In the data rows, 50 means zero.
Here are some numbered points:
[46 57 40 59 49 60 36 40 62 41 71 53 50 60 52 38 37 32 57 48 58 62 54 45 73 52 51 50 45 55 48 52] 0
[60 22 60 27 43 43 36 58 49 28 46 38 59 57 66 60 42 41 35 42 41 62 61 31 56 50 45 43 51 65 45 40] 1
[64 60 58 50 30 44 44 77 48 66 79 47 61 51 47 68 71 67 51 37 16 58 46 99 60 41 57 50 41 63 48 46] 2
[46 27 38 48  0 34 50 36 37 38 46 44 51 42 40 55 49 39 55 42 39 62 43 44 42 47 55 56 65 52 46 48] 3
[63 50 33 46 70 44 68 60 11 60 30 85 66 56 54 70 84 70 49 41 46 79 31 43 39 61 42 48 59 45 18 49] 4
[39 29 49 43 38 53 57 53 52 49 51 50 43 62 47 41 45 40 65 55 55 55 48 49 50 62 35 66 40 47 40 54] 5
[53 47 24 57 39 61 29 52 32 24 64 76 56 73 36 50 58 27 77 51 46 80 46 49 44 72 61 58 57 63 50 70] 6
[47 51 89 42 62 43 86 45 60 67 53 37 59 33  0 26 56 56 51 52 58 29 63 72 22 48 62 65 28 36 78 50] 7
[84 42 51 37 37 37 66 59 46 32 75 53 27 99 77 20 56 79 64 67 46 18 55 56 65 51 14 27 36 39 78 59] 8
[49 50 52 43 39 60 58 50 63 60 42 65 64 48 52 64 11 44 56 50 66 65 49 37 55 74 36 51 12 42 34 56] 9
[39 43 49 48 36 43 56 57 66 40 57 54 49 60 53 53 38 58 51 47 53 44 49 38 72 48 49 43 56 42 57 55] 10
[10 42  0 69 34 12 24 59 15 37 31 99 48 59 26 51  8 27 33 33 13 51 24 49 67 48 63 65 75  5 34 35] 11
[58 64 51 57 56 73 47 49 50 54 57 52 42 37 52 38 56 57 54 59 37 44 58 62 47 48 50 53 60 58 57 47] 12
[63 60 55 42 74 67 37 23 73 81 51 51 34  5 43 44 51 62 58 52 70 65 74 30 41 35 67 12 61 44 49 37] 13
[74 39 49 34 59 53 51 38 60 75 49 38 48 55 40 60 51 54  1 56 55 50 61 35 30 73 63 53 67 57 57 56] 14
[53 44 77 50 30 61 49 56 55 51 58 36 62 62 63 50 29 50 50 62 56 39 56 50 40 49 57 51 41 48 60 51] 15
[23 29 52 53 48 52 41 64 47 58 58 42 50 29 67 40 44 45 68 51 46 56 36 58 67 27 33 63 68 40 72 49] 16
[45 58 38 37 35 59 65 71 38 34 81 60 38 79 68 32 53 68 66 61 53 27 60 51 50 47 26 43 51 39 73 63] 17
[36 53 37 43 45 46 42 55 56 51 53 54 33 51 41 38 66 16 73 42 53 51 42 63 55 40 48 45 26 50 56 56] 18
[60 40 67 54 38 45 51 40 69 60 38 99 53 45 38 46 64 40 25 37 61 38 72 42 43 47 67 29 61 51 55  9] 19
[64 62 47 40 59 54 48 44 42 66 56 42 55 80 35 50 43 57 46 55 54 14 61 25 41 72 47 52 54 61 39 47] 20
[70 61 62 81 42 33 41 67 59 59 25 50 62 44 39 62 62 50 19 39 44 46 47 47 35 57 60 44 22 43 41 45] 21
[59 47 57 49 48 49 44 51 53 51 41 56 43 53 50 50 48 49 52 52 51 50 53 39 27 40 52 52 44 49 49 50] 22
[68 61 52 46 64 68 52 59 53 56 39 25 37 59 66 95 52 52 22 52 43 41 69 36 48 32 73 26 57 45 58 43] 23
[28 14 67 46 47 46 22 47 63 46 46 51 59 30 48 42 28 43 29 45 45 47 44 56 49 42 58 55 53 38 68 40] 24
[64 78 71 55 55 57 40 35 69 62 35 51 54 55 50 51 52 40 39 39 60 52 56 63 49 49 60 49 51 59 52 58] 25
[26 72 54 27 47 42 68 52 46 44 47 34 30 32 51 57 64 58 43 25 42 55 35 63 78  1  9 42 72 52 47 49] 26
[46 57 55 65 57 64 50 59 47 42 38 49 47 53 68 11 70 60 65 78 51 45 46 68 44 62 33 62 34 52 30 40] 27
[37 64 68 58 55 25 40 37 52 84 35 58 44 51 33 51 76 42 34 37 41 37 56 59 49 67 75 48 53 47 43 42] 28
[50 40 58 52 51 64 52 53 57 63 49 35 38 40 55 51 33 66 67 67 54 56 57 53 43 59 22 57 51 46 54 63] 29
[62 62 69 46 60 47 62 52 52 51 45 28 50 66 58 53 40 68 19 47 35 20 74 13 48 21 36 54 59 36 57 49] 30
[48 55 50 38 42 39 49 45 45 47 47 57 66 73 64 52 48 80 17 53 57 24 52 19 56 82 57 53 63 43 42 47] 31
[34 42 50 46 53 46 50 49 81 59 47 34 45 35 43 61 43 18 44 43 72 62 48 76 64 43 55 37 57 39 47 59] 32
[63 35 51 43 56 33 31 38 58 64 51 34 40 34 26 50 35 30  0 58 81 27 59 64 82 19 69 30 74 43 74 57] 33
[48 44 63 25 33 40 56 54 53 43 47 30 78 68 41 52 55 48 43 48 53 47 55 35 39 53 76 75 39 40 59 51] 34
[48 31 45 74 34 46 52 38 11 40 56 74 61 67 54 47 56 52 47 31 22 55 15 47 61 60 41 58 59 50 29 44] 35
[36 40 26 65 43 43 67 59 16 19 53 70 59 71 55 53 61 55 54 23 31 67 31 55 78 68 48 65 59 38 28 55] 36
New points follow, each followed by the numbers of its three nearest points above by angle, seen from the average point of the numbered points, smallest number first.
[48 75 76 57 32 51 47 47 47 64 59 56 57 49 43 36 59 56 64 72 32 47 53 55  0 93 77 44 38 44 63 63] 7 15 28
[53 67 66 62 51 31 54 57 50 73 49 68 58 42 46 41 55 50 59 54 43 31 44 48 37 60 71 58 39 44 45 47] 7 21 28
[42 44 48 46 55 60 57 45 65 53 44 44 40 31 53 46 51 40 58 47 56 59 55 70 47 42 51 58 44 61 49 60] 18 29 32
[53 62 32 43 52 54 33 56 43 41 49 52 36 57 47 36 52 43 39 47 50 45 55 47 49 62 59 41 60 55 44 44] 0 6 20
[58 51 53 54 56 49 37 49 57 60 53 57 47 43 59 35 66 55 54 71 62 35 46 60 40 57 66 50 40 45 59 50] 12 13 27
[49 55 50 55 66 40  3 47 52 60 46 46 34 35 44 65 49 40 39 51 55 53 45 61 46 66 75 40 52 66 56 46] 13 25 28
[66 55 53 39 51 56 33 34 57 50 35 70 53 42 55 27 61 51 64 54 44 51 65 42 46 63 61 43 44 52 48 49] 12 13 22
[40 64 60 42 59 48 53 61 52 58 43 30 27 24 50 56 61 29 63 39 48 49 57 70 59 36 39 51 51 67 60 47] 18 26 32
[56 55 39 36 46 33 59 45 48 55 47 70 61 58 35 64 58 71 41 44 63 61 46 38 49 53 81 35 50 58 35 55] 4 14 31
[28 52 38 50 53 38 51 67 49 39 57 57 48 69 50 49 60 50 40 56 47 41 62 53 50 54 56 39 49 49 56 61] 8 10 17
[47 46 47 64 62 42 42 55 41 45 47 48 72 47 37 64 55 41 44 45 41 72 45 52 47 76 71 60 56 59 42 45] 4 6 36
[44 51 46 57 51 55 50 51 58 47 44 37 55 45 40 62 43 44 44 54 49 58 58 47 57 52 44 48 53 48 49 49] 23 29 32
[41 63 56 55 49 47 42 64 50 71 50 50 49 46 60 36 61 58 60 55 38 44 46 75 47 74 56 41 48 43 48 42] 2 27 28
[48 47 54 47 48 51 53 44 59 52 59 57 59 42 59 34 48 51 62 62 69 44 48 64 40 45 58 61 50 47 64 60] 7 15 16
[71 36 27 19 36 61 70 51 55 34 55 29 39 47 18 68 41 30 50 41 58 48 60 35 68 25 30 41 69 48 48 55] 3 26 33
[46 61 59 33 39 35 59 43 52 51 46 54 40 63 59 35 51 72 53 46 43 35 48 58 36 59 29 51 49 35 42 48] 8 17 27
[52 54 51 55 42 46 44 62 38 34 47 51 65 55 60 29 59 57 52 43 34 41 52 41 52 62 51 38 34 37 40 45] 27 35 36
[52 49 56 62 57 52 51 56 57 38 53 31 37 39 44 40 34 46 48 47 40 54 61 54 51 36 29 55 49 46 57 43] 16 26 29
[53 59 40 46 59 54 27 56 54 51 62 63 39 27 54 46 50 39 46 39 52 39 58 42 54 34 58 45 43 49 56 40] 12 13 18
[34 49 57 62 79 50 64 73 40 31 42 51 78 92 51 60 23 51 15 34 42 38 52 88 33 71 58 60 56 38 31 26] 11 31 36
[61 51 81 48 49 64 55 48 64 52 53 38 73 29 47 41 44 39 52 42 50 58 66 66 39 46 58 56 45 52 66 55] 7 15 25
[64 59 65 39 50 56 46 42 69 57 35 58 46 63 53 84 54 39 43 77 63 44 74 50 39 31 56 40 55 55 68 53] 22 23 25
[37 42 38 33 58 69 46 41 48 63 54 48 59 58 45 58 28 69 45 49 61 52 56 29 57 58 43 53 64 58 44 42] 14 20 31
[46 43 46 47 54 50 31 43 63 27 50 33 44 67 53 56 35 47 26 53 64 35 54 49 56 52 40 49 56 56 66 50] 1 24 33
[61 61 51 37 41 22 68 66 30 53 52 67 50 49 46 38 49 67 61 55 29 42 29 62 22 67 66 75 21 51 69 45] 2 7 34
[60 62 45 51 47 53 52 44 50 62 54 66 77 40 39 29 51 53 49 60 54 60 55 49 19 58 59 55 46 43 52 49] 7 13 22
[63 52 47 50 51 46 39 47 49 63 60 42 45 45 53 57 52 38 31 40 48 45 56 57 41 56 39 50 53 68 63 49] 12 14 25
[59 69 43 36 50 60 50 57 53 58 57 58 42 37 44 43 62 75 56 57 51 53 47 69 42 50 40 57 57 61 51 75] 2 12 29
[69 62 53 36 45 51 46 50 38 40 46 46 66 63 45 54 59 50 62 46 39 58 49 59 47 56 46 55 50 56 45 54] 2 4 6
[61 59 44 62 61 35 50 43 52 69 71 70 52 44 60 29 66 49 48 48 48 60 57 55 28 49 58 23 41 55 71 44] 12 13 19
[53 69 58 65 49 17 31 41 61 63 27 60 58 46 49 26 48 42 37 36 31 27 37 63 61 60 71 55 53 54 42 42] 21 25 28
[52 57 58 55 39 57 49 46 63 74 40 38 60 23 31 61 40 39 45 54 62 59 38 47 54 61 68 53 67 45 77 59] 25 32 33
[42 51 43 44 43 51 58 47 57 47 44 32 45 36 45 52 50 48 48 47 57 49 55 39 63 47 33 40 58 57 55 51] 26 29 32
[63 63 33 51 44 52 46 48 33 53 54 73 55 44 56 29 73 56 62 34 30 48 13 49 47 54 61 54 46 50 53 51] 4 35 36
[60 54 48 57 38 30 59 43 53 68 61 57 62 42 37 24 55 50 62 59 52 50 54 48 32 52 76 58 50 46 56 55] 7 28 34
[54 45 63 54 38 44 36 57 58 58 52 58 53 61 53 37 48 40 60 61 36 39 65 51 46 66 48 46 52 50 61 52] 8 15 27
[53 63 40 40 34 58 55 47 53 44 54 29 39 42 71 46 57 34 53 49 49 50 60 53 65 25 22 34 48 49 74 43] 16 17 26
[52 60 34 46 72 75 38 50 62 30 46 43 26 47 61 53 56 48 43 18 78 43 56 51 62 30 31 20 48 61 56 47] 13 23 26
[51 43 46 39 47 40 39 30 51 70 54 51 25 51 61 47 61 54 29 41 53 33 43 41 48 38 31 53 64 47 40 38] 14 26 30
[45  2 49 57 44 57 38 49 49 39 42 37 50 50 57 73 27 50 57 68 55 54 59 37 59 42 35 54 65 55 49 42] 1 16 29
[62 33 73 51 35 56 43 48 52 39 39 49 60 45 48 28 32 47 58 60 43 55 63 47 24 72 65 50 53 41 57 34] 15 22 24
[47 10 69 60 59 54 60 47 43 32 39 55 61 59 39 67 29 42 24 53 39 57 55 57 29 62 58 74 55 39 34 38] 1 24 35
[58 50 40 70 62 46 43 49 45 35 37 27 61 70 54 86 38 33 29 30 39 58 45 44 77 51 57 51 86 50 35 42] 1 23 36
[76 64 37 56 41 51 43 40 28 51 44 77 72 65 55 26 82 55 71 63 37 55 51 46 38 63 60 51 34 60 63 64] 4 6 27
[41 65 40 51 41 35 46 44 28 50 55 57 46 40 30 48 47 44 57 47 47 68 44 26 41 53 50 59 50 32 54 52] 3 6 11
[50 73 78 33 40 46 64 27 80 54 43 37 53 28 35 38 64 61 58 41 44 51 51 85 36 36 51 48 49 37 66 78] 7 25 32
[55 64 46 35 36 61 45 46 59 69 48 67 50 54 42 47 69 57 68 50 67 41 45 57 55 46 46 43 53 54 53 66] 17 18 25
[53 60 55 47 46 42 55 50 46 53 64 62 70 35 46 31 51 44 56 54 58 40 40 43 30 45 66 60 43 32 52 48] 7 22 34
[37 53 72 35 51 61 69 46 69 57 40 28 12 15 53 39 58 32 65 36 42 61 76 80 63 40 19 56 42 73 56 52] 26 29 32
[55 55 55 50 52 64 50 61 35 23 66 38 41 69 48 45 53 38 31 36 50 47 58 55 43 26 40 50 47 61 83 48] 8 17 30
[54 57 46 46 52 37 53 44 62 61 40 39 62 57 59 41 55 64 49 59 58 38 55 37 43 56 32 46 57 56 43 52] 20 30 31
[68 74 63 19 47 44 54 54 66 78 39 51 54 10 51 36 54 56 61 42 47 41 58 51 46 45 51 57 49 50 44 52] 7 13 25
[67 44 55 72 69 55 26 56 36 46 46 28 35 68 54 57 52 49 37 78 38 35 44 33 54 58 60 43 59 52 51 45] 20 23 30
[33 69 47 48 56 45 51 59 45 40 55 61 43 72 59 49 63 51 40 50 44 38 54 53 48 61 65 47 47 56 55 55] 17 28 31
[48 39 56 62 58 59 59 44 65 46 44 50 58 47 48 47 62 56 62 81 51 58 52 60 41 36 65 47 22 55 52 55] 7 22 27
[46 59 65 60 48 42 55 51 55 56 48 42 67 38 46 55 59 46 52 39 58 55 51 40 36 38 62 49 27 45 45 56] 7 21 22
[84 30 39 58 62 66 48 39 54 47 57 57 51 60 58 20 44 53 71 73 66 60 34 65 44 62 60 58 48 47 52 57] 5 6 27
[40 40 57 41 51 53 38 52 46 50 48 53 43 43 34 57 41 39 43 42 44 51 33 51 31 41 62 66 55 47 56 37] 11 22 24
[37 59 55 48 41 52 70 52 48 46 38 49 51 31 68 61 53 60 52 49 58 61 32 53 55 34 32 51 44 36 26 42] 4 26 27
[41 42 64 46 32 52 56 40 51 49 48 55 63 39 49 40 56 57 65 54 56 55 53 49 66 52 41 58 52 55 66 50] 5 16 29
[34 41 18 55 68 53 56 48 52 50 54 46 35 46 74 64 36 40 36 57 44 49 52 48 63 29 38 62 55 33 51 49] 11 16 26
[39 63 40 46 35 30 63 55 46 41 50 62 45 38 52 51 72 65 66 35 42 78 32 42 51 28 40 43 54 52 30 45] 4 26 36
[45 40 52 46 40 42 60 45 43 68 74 74 78 45 33 22 45 52 76 42 59 46 51 28 14 70 81 53 75 21 18 33] 19 20 34
[31 45 53 38 39 26 56 51 51 23 46 48 61 43 45 76 28 47 18 27 36 61 38 50 64 42 49 52 68 39 31 34] 1 11 26
